In the rows, 128 means zero.
The rows below fall into families. The same turns and mirrors carry the whole set onto itself and the rows of a family onto each other. For each named row, which other rows are in its family? Write them in the order they are listed.
These 16 rows form 4 families of 4 rows each.
Q418: [ 96 134 123 129 144 122 166 109  94 149 141 101 133 145 150 138 117 137]
Q140: [112 158 157 139 142 141 156 136 129 116 125 101 111 131 114 154 154 113]
Q840: [ 93 135 111 135 138 114 158 113  95 146 144  99 131 135 140 146 116 142]
Q399: [141 100 145 146  95 133 165 135 110 116 116 118 119 139 139 137 139 144]
Q808: [131 126 121 153 107 160 126 116 118 164 154 110 142 116 134 157 136 123]
Q736: [125 131 134 147 113 160 133 106 121 173 158 108 150 124 130 143 135 122]
Q45: [138 112 152 144  97 134 172 133 112 106 113 122 124 134 132 136 129 137]
Q139: [129 127 120 143 130 163 129 108 118 172 141 103 150 120 126 142 131 119]
Q762: [105 125 117 133 150 128 154  95  96 153 138  96 143 140 133 141 119 138]
Q831: [133 126 133 147 113 171 134 115 122 170 150 103 143 122 140 152 142 123]
Q648: [123 160 158 143 124 138 168 132 136 112 129 105 110 121 113 154 150 122]
Q859: [140 105 138 148 103 127 167 126 113 100 115 122 119 134 119 143 143 132]
Q56: [116 166 151 142 133 135 159 136 134 121 135 113 102 127 121 153 152 117]
Q188: [ 93 128 122 133 137 126 160 106 104 155 145  98 142 141 140 134 114 147]
Q427: [122 150 137 145 127 135 163 139 138 109 122 111 108 119 106 149 154 117]
Q300: [139  99 153 142 103 140 159 136 103 114 108 115 128 143 132 136 139 132]

The rest of the family of Q831: Q418, Q399, Q56
The rest of the family of Q762: Q139, Q859, Q427
The rest of the family of Q736: Q45, Q648, Q188
The rest of the family of Q140: Q840, Q808, Q300

The rows below fall into families. The same turns and mirrors carry the whole set onto itself and the rows of a family onto each other. For each named row, which other rows are in its family? Write them in the order they are listed.
These 30 rows form 5 families of 6 rows each.
Q154: [126 157 141 135 123 160 111  99 112 155 141 137 108 134 133 144 155]
Q714: [131 131 137 134 120 144 103 109  90 112 149 113 122 129 117 107 143]
Q133: [116 145 134 155 124 113 103 150 139 138 116 116 113 123 102 124 119]
Q409: [140 122 129 110 119 155  97  89 119 121 141 131 108 124 130 124 131]
Q104: [139  97 132 113 142 116 105 120 137 119 118 120 125 126 112 123 117]
Q974: [129 159 136 142 112 162 101 107 102 120 141 133 115 135 134 133 144]
Q631: [120 135 127 153 143 136 116 146 130 132  92 141 135 134 131 156 131]
Q349: [125 160 132 151 124 160 110 124 121 130 115 148 122 138 140 158 139]
Q351: [129 114 132 119 144 120 109 123 153 128 101 131 128 130 124 146 113]
Q219: [112 134 145 130 133 109 130 127 130 148  85 145 140 117 129 142 135]
Q24: [120 117 147 121 135  95 123 125 118 142 101 129 140 117 110 113 130]
Q482: [115 151 145 132 121 134 123 110 122 154  96 159 125 115 141 149 141]
Q560: [132 136 150 113 104 132 109  94  93 140 135 140 119 118 119 105 147]
Q805: [ 99 147 116 149 128 158 112 123 125 149 120 119 101 106 136 128 143]
Q54: [119 156 142 145 138 145 120 118 132 161 113 141 118 136 137 161 147]
Q274: [137 133 141 128 125 146 107  98  95 150 156 123 112 132 114 116 154]
Q836: [120 110 127 143 154 118 116 148 118 125 100 119 145 128 116 129 131]
Q770: [127 118 148 114 119 105 115 109  96 135 127 129 133 118 106  98 140]
Q944: [125 152 146 123 104 145 115  95 106 147 121 156 117 119 138 131 147]
Q823: [136 111 142 125 139 116 111 116 100 145 145 110 125 133  96 106 144]
Q368: [119 129 109 144 121 169 107 123 104 154 129 128 102 108 119 114 148]
Q825: [102 159 129 156 129 131 110 138 143 142 112 111 105 112 128 133 130]
Q9: [128 135 130 124 136 145 109 115 154 132 105 140 116 129 141 158 120]
Q763: [133 126 126 148 116 121  98 154 120 141 126 128 115 128  90 110 123]
Q756: [142 104 130 107 130 132  98 102 119 117 138 121 117 126 112 112 123]
Q704: [126 112 140 134 152 103 119 137 123 151 120 115 135 134 100 125 133]
Q388: [126 108 129 134 143 121 109 129  98 114 129 107 137 127 109 106 136]
Q127: [118 133 140 143 155 116 123 136 139 159 103 129 132 136 121 153 133]
Q421: [131 141 131 119 122 161 102  94 137 129 124 140 105 126 145 149 128]
Q570: [138 115 113 142 115 152  98 138 102 148 131 136 110 117  98 106 137]

The rest of the family of Q368: Q133, Q805, Q825, Q763, Q570
The rest of the family of Q274: Q154, Q54, Q823, Q704, Q127
The rest of the family of Q944: Q219, Q24, Q482, Q560, Q770

